[137 121 112 104] ==> 104, 137

[155 130 120 124] ==> 124, 155

[127 128 128 102 130 123 131] ==> 131, 127

[[116 117 115 129]
 [128 140 133 132]
 [107 120 113 101]] ==> 129, 107

[119 130 127 126 141 127 157] ==> 157, 119

[125 124 106 109 133] ==> 133, 125

[[118 117 146 128 130]
 [134 134 102 123 134]
 [115 127 139 131 136]] ==> 130, 115

[[123 121 129 116 101 131 115]
 [127 139 128 115 155 129 111]
 [121 128 125 110 124 127 136]] ==> 115, 121

[[125  99 118 115 119 128]
 [118 140 121 120 103 115]
 [127 126 123 125 128 133]] ==> 128, 127
---
[145 100 102 124 125] result: 102

[[126 109 101 117 121]
 [116 120 123 115 143]
 [102 133 116 150 127]] result: 101

[[121 135 142 123 130]
 [120 142 121 137 137]
 [123 136 128 134 102]] result: 142

[146 157 144 105 118] result: 144

[130 101 132 128 136] result: 132

[[129 133 105 132 131]
 [136 126 122 128 151]
 [122 124 135 134 133]] result: 105

[124 102 120 100 108] result: 120
---
[[118 117 157 131 111]
 [115 141 114 145 123]
 [118 119 145 136 111]] 141

[[144 125 122 126 151]
 [134 109 117 128 143]] 109

[[133 134 107 134 131 124]
 [125 134 118 142 119 119]
 [120 153 118 127 131 126]] 134

[[136 105 127 147]
 [134 107 128 145]
 [135 107 127 146]] 107

[[100 129 130 126 129 141]
 [125 127 138 127 134 124]] 127

[[146 134 129 128 146]
 [133 122 130 127 150]] 122
---
Q:
[[114 124 147 122 104 131]
 [122 123 144 124 111 120]
 [128 124 125 114 115 137]]
A: 131

Q:
[[139 142 126 124 135 117]
 [153 117 127 130 153 126]
 [130 114 128 128  99 130]]
A: 117

Q:
[[132 121 129 134]
 [146 140 119 112]
 [147 132 121 107]]
A: 134

Q:
[[132 124 124 126 116 126 118]
 [153 135 133 118 108 144 117]
 [138 123 128 126 119 129 116]]
A: 118

Q:
[[152 139 113 110 143 147 144]
 [151 138 114 109 142 148 142]
 [152 138 113 110 145 149 142]]
A: 144

Q:
[[145 144 145 140 109 140 113]
 [104 105 104 108 154 108 151]
 [108 109 108 113 151 114 146]]
A: 113

Q:
[[126 131 131 126 127 127 132]
 [118 140 140 119 119 119 144]
 [109 147 146 110 111 111 150]]
A: 132
---
[[134, 122, 143, 127, 107, 135], [140, 113, 120, 134, 136, 128], [121, 120, 124, 119, 136, 140]] --> 136
[[122, 122, 141, 132, 124, 121], [117, 123, 153, 136, 123, 114], [124, 124, 117, 122, 127, 124]] --> 123
[[118, 128, 134, 134, 119, 119], [133, 126, 133, 128, 121, 106], [129, 127, 120, 133, 154, 122]] --> 121
[[142, 127, 154, 127, 130, 123], [127, 137, 126, 121, 127, 140], [122, 143, 135, 139, 122, 119]] --> 127
[[126, 122, 128, 134, 123], [108, 146, 105, 118, 136], [126, 142, 117, 113, 139]] --> 118
[[140, 98, 118, 140, 113, 118], [134, 105, 122, 137, 98, 116], [120, 120, 123, 128, 136, 129]] --> 98
[[119, 123, 140, 129, 151], [113, 119, 130, 124, 118], [135, 118, 125, 127, 136]] --> 124
[[141, 107, 120, 144, 116, 109, 111], [151, 116, 109, 140, 117, 105, 103], [155, 114, 111, 141, 127, 116, 111]] --> 105
[[113, 156, 106, 157, 145, 118], [133, 120, 122, 123, 124, 131], [126, 123, 135, 113, 122, 151]] --> 124
---
[[135 127 115 136 142 119]
 [113 122 133 114 126 124]
 [105 125 140 108 120 121]] yields 108

[[147 129 136 125]
 [146 129 136 125]
 [100 127 116 133]] yields 127

[[105 119 128 142 115]
 [115 128 147 143 128]
 [106 150 125 103 129]] yields 125

[[122 107 140 150 116]
 [122 107 140 150 116]
 [118 102 141 155 114]] yields 141

[[120 143  99 145 133]
 [131 102 113 150 140]
 [103 104 132 143 134]] yields 132

[[137 130 133 106 114 133]
 [136 136 108 137 128 107]
 [135 141 112 133 130 114]] yields 133

[[121 106 130 121 116 101]
 [107 113 148 107 117 146]
 [114 137 146 114 135 156]] yields 114

[[122 126 152 137 128 135 128]
 [125 123 145 137 128 134 129]
 [122 128 157 140 128 138 124]] yields 128

[[151 134 136 131 127 136]
 [138 116 121 140 126 140]
 [119 133 129 129 130 121]] yields 129

[[113 147 150 115 108]
 [150 106 114 133 105]
 [124 136 121 122 119]] yields 121
---
[[145 147 145 144]
 [142 136 142 150]
 [144 140 144 148]]: 144

[[113 144 152 119 149 116  99]
 [134 127 139 113 156 128 124]
 [107 103 125 136 135 142 153]]: 125

[[151  99 127 132]
 [145 104 117 114]
 [128 120 135 143]]: 135

[[102 123 121 147]
 [109 134 140 146]
 [118 133 126 133]]: 126

[[148 129 133 112 129 137]
 [148 128 133 111 128 137]
 [149 129 133 112 130 136]]: 133

[[120 121 130 127 131]
 [129 136 120 122 127]
 [106 137 119 115 123]]: 119

[[128 124 105 133]
 [138 128 135 135]
 [127 134 123 128]]: 123

[[125 144 116 101 114 133]
 [125 142 118 106 124 130]
 [128 119 136 141 121 131]]: 136

[[124 130 122 149 106 123]
 [127 122 127 126 140 122]
 [137 127 123 115 124 135]]: 123

[[137 110 124 123 124 138]
 [115 102 152 127 121 133]
 [126  98 150 126 103 147]]: 150
---
[[120 121 116 128]
 [133 118 121 155]
 [147 128 148 154]] ans = 128

[[137 122 126 105 130 136]
 [128 128 130 122 135 137]
 [115 133 128 127 125 116]] ans = 127

[[111 129 138 111 137 126 103]
 [110 121 141 115 138 148 132]
 [136 118 121 138 113 120 117]] ans = 113

[[129 107 138 107]
 [125 143 124 125]
 [118 143 138 114]] ans = 143

[[109 149 142 136 103 109 140]
 [110 112 129 132 148 131 115]
 [122 115 116 157 101 107 107]] ans = 101

[[122 135 133 113 140 128]
 [144 128 139 106 137 130]
 [128 123 122 144 118 127]] ans = 144
---
[125 114 123 122 149 137 127]
114

[[142 147 154 155 126 143]
 [130 153 138 119 125 138]]
119

[101 125 120 134 119]
101

[127 107 141 126 129 122 145]
107

[125 111 121 144 126 100 113]
100

[148 144 106 125]
106

[134 117 150 118 129 149 116]
116
---
[116 100 130 127 137 127 134] | 137, 134

[122 110 106 126 146] | 146, 126

[105 130 131 127 124] | 131, 130

[[118 103 142 152 104]
 [146 141 126 100 136]
 [145 138 129 115 137]] | 152, 146

[133 126 130 136 102 122] | 136, 133

[[119 116 135 135 122 150]
 [123 112 155 135 128 158]
 [142 112 145 133 117 149]] | 158, 155
---
[[143 131 100 152 155 152 117]
 [112 116 139 124 129 116 130]
 [134 125 105 131 132 152 106]] value 152

[[138 126 147 143 128 137]
 [125 127 116 121 124 120]
 [145 157 139 149 154 155]] value 154

[[125 120 132 125 126 135 129]
 [132 129 125 122 135 124 126]
 [118 128 133 117 140 123 149]] value 123

[[145 119 102 148 107 107 142]
 [117 116 143 146 122 104 154]
 [115 142 143 129 107 138 131]] value 138

[[124 117 107 117]
 [127 127 124 125]
 [125 121 112 120]] value 112

[[135 137 132 135 130 123]
 [136 138 142 141 120 126]
 [116 127 145 140 130 106]] value 130

[[109 112 127 117 139]
 [110 111 119 124 119]
 [107 107 119 149 104]] value 149
